One turning vector, and how many ticks it has turned
The counts run from 0 to 140.
[ 98 181 114 131 137  93 103 113 118 100 128 147 110  70 124 130  87 108
 143 103 102 122 125 141 165  66 135  85 137 106  96 123 153 172 146 106
 142 146 136] => 66
[117  89 116 114 181 138 150 118 129 137  61 141 145 116  61 116 108 142
 126 172  80 133 111  93 122 122 119 128 153 127 135 146 120 123 145 103
  86  91 128] => 26
[ 92 121 142 124 166 134 166 178 112 148  74 154 129 144 106 144 102 111
  72 139 105  92 124 123 148 115 143 105 127 105 137 103 146 143 157 164
  98  83 104] => 5
[ 86 111 150 112 149 111 147 144 138 135  86 110 128  97  67 155  82 120
 111 142  84 137 145 140 155 105 112 107 164 108 111 142 157 173 156 141
 110  82 141] => 140
[137  96 143  93 157 124 144 144  98 143 109 120 141  87  92 185 114  87
 125 147 114 124 127 171 144 129 102 118 157 125 134 141 133 136 156 152
 112  45 147] => 129
[114 100 112 134 168 129 166 148 149 134  75 155 122 107 110  95 106 129
 108 185 109 120 128  82 150 114 152 109 161 140 125 127 146 121 141 115
  72  86  97] => 20
[158 111 122 120 173 111 140  90 142 118 107 144 133  61  84 124 116 130
 164 171 103 132 109 127 128 108 120 107 174 136  99 136 124 113 147  84
  88  86 133] => 37
[138  97 132 106 172 135 167 126 115 129  53 161 155 134  89 120 125 117
 136 161  93 116  80 121 129 150 120 126 153 139 139 134 117 119 137 116
  78  77 126] => 24
[119 166 140 107 135 107 119 105  97 105 112 167 134  96 129 149 109  88
 152  83 103 115  85 182 176 111  93 103 146 134 114 129 139 164 139 101
 128 134 153] => 61
[144 128  89 113 167 145 123 139  54 140 100 200 147 131 146 125 125  91
 114 145 141  96  87 121 133 114 147 118 100 132 174 119 109 105 137 134
 120 101 118] => 99
[128  97 129 108 184 134 146  93 132 144  85 159 145 105  65 124 111 137
 120 156  81 141 103 119 134 127  87 138 164 140 141 133 123 118 154  84
  76 108 145] => 34
[122 174 136 114 130 103 127 107 109 105 124 168 124  81 139 141 108  90
 153  91 112 117  92 179 188 105 102  97 158 135 106 117 152 160 141  96
 117 138 146] => 60
[104  96 107 131 167 131 157 146 140 136  63 139 131 115  98  98 103 135
 114 189  96 125 128  69 142 116 152 113 152 131 131 146 134 129 140 119
  85  82 106] => 19
[125  91 125 106 176 140 157 119 116 134  53 150 153 127  71 126 119 131
 129 168  81 125  95 104 122 142 115 127 152 135 142 143 116 123 137 108
  89  84 127] => 25
[136 118  85 110 174 149 116 142  51 145  95 192 148 135 125 135 121  96
 110 150 128 105  99 114 126 115 141 122  96 122 184 128 100 110 143 140
 131 102 129] => 100
[149 102 117 131 175 122 162 115 150 121  94 154 130  78 105  99 111 132
 143 182 113 126 113 104 140 109 142 106 179 147 109 127 134 107 141  92
  69  84 110] => 29
[124 117 130 110 164 122 139  85 132 143 110 165 136  88  86 126 104 122
 121 130  95 141 109 144 170 123  75 132 175 151 139 128 141 122 156  69
  76 132 154] => 42
[107 184  97 130 125 107 104 135  87  92 102 158 121 100 150 118 102  95
 161 113 116 108 100 125 159  80 163  77 114 110 114 133 133 171 121 126
 161 134 117] => 76
[ 85 179 109 126 148 122 118 139  89 125  97 194 123 142 132 118  89 105
  97  93 109 101 106 130 157  86 141  97 100 112 150  99 143 154 142 126
 132 163 121] => 80
[118 114 121 120 164 127 159 170 103 115  64 125 134 120 107 139 113 106
 128 171 109 101 114 114 125 114 170  90 132 104 115 134 127 143 138 163
 122  50  99] => 8
[153 126 137 109 173 108 133  79 135 122 119 152 135  73  72 144 109 128
 147 130  94 134 102 164 134 104  90 114 167 130 109 116 132 122 161  78
  93 115 154] => 44
[105  96 109 121 166 137 152 149 122 128  53 131 139 117  86 114 106 133
 122 186  86 127 120  78 130 124 150 113 143 127 132 157 124 137 137 128
  95  73 106] => 18
[132  94 117 111 175 131 145 139  97 177 134 165 131  96 106 155 109 101
  74 154 139 128 144 133 155 118 105 131 145 136 169 118 140 106 174 134
  91  77 137] => 118
[ 99 182  93 125 124 120 105 142  82  96  94 166 126 110 162 113 104  87
 150 109 115 105 100 115 177  92 156  87 114 123 128 144 140 166 116 126
 151 141 119] => 77
[ 98 166  77 126 140 122  98 140  68 103  88 164 131 120 145 105 104 100
 142 139 112 109 107  91 143  83 170  95 100 109 145 145 116 156 118 133
 157 127 117] => 85
[135 106 138 113 173 141 173 156 115 134  54 164 143 139  96 138 115 113
 118 158 102  95  89 131 119 132 149 105 140 117 122 112 122 129 144 148
  87  63 105] => 15
[ 81 179 121 115 141 118 103 125  93 122 100 169 125 122 110 133  85 114
 115  82  83 116 111 143 155  84 119 100 114  98 134 111 142 171 145 117
 144 162 143] => 72
[132 113 113 110 148 122 142  96 123 125 101 149 141  74 113 114 115 111
 153 152 104 145 102 119 178 135  88 130 181 170 134 171 134 125 135  73
  88 111 153] => 40
[111 146 126 105 143 104 104  88 104 107 110 129 136  70  88 148 100 105
 168 111  77 140 112 150 153 102  91 114 152 118 118 165 129 165 144  90
 140 126 165] => 55
[109 140  72 121 164 136  97 141  59 125  88 172 137 124 119 120 105 113
 122 154 113 112 112  85 115  90 162 111  91  99 164 136 101 130 135 139
 146 117 118] => 93
[123  98 139  95 154 124 140 144 100 144 101 108 142  84  82 180 113  96
 125 152 105 136 133 151 147 131 101 121 153 124 136 160 132 148 157 148
 125  48 147] => 130
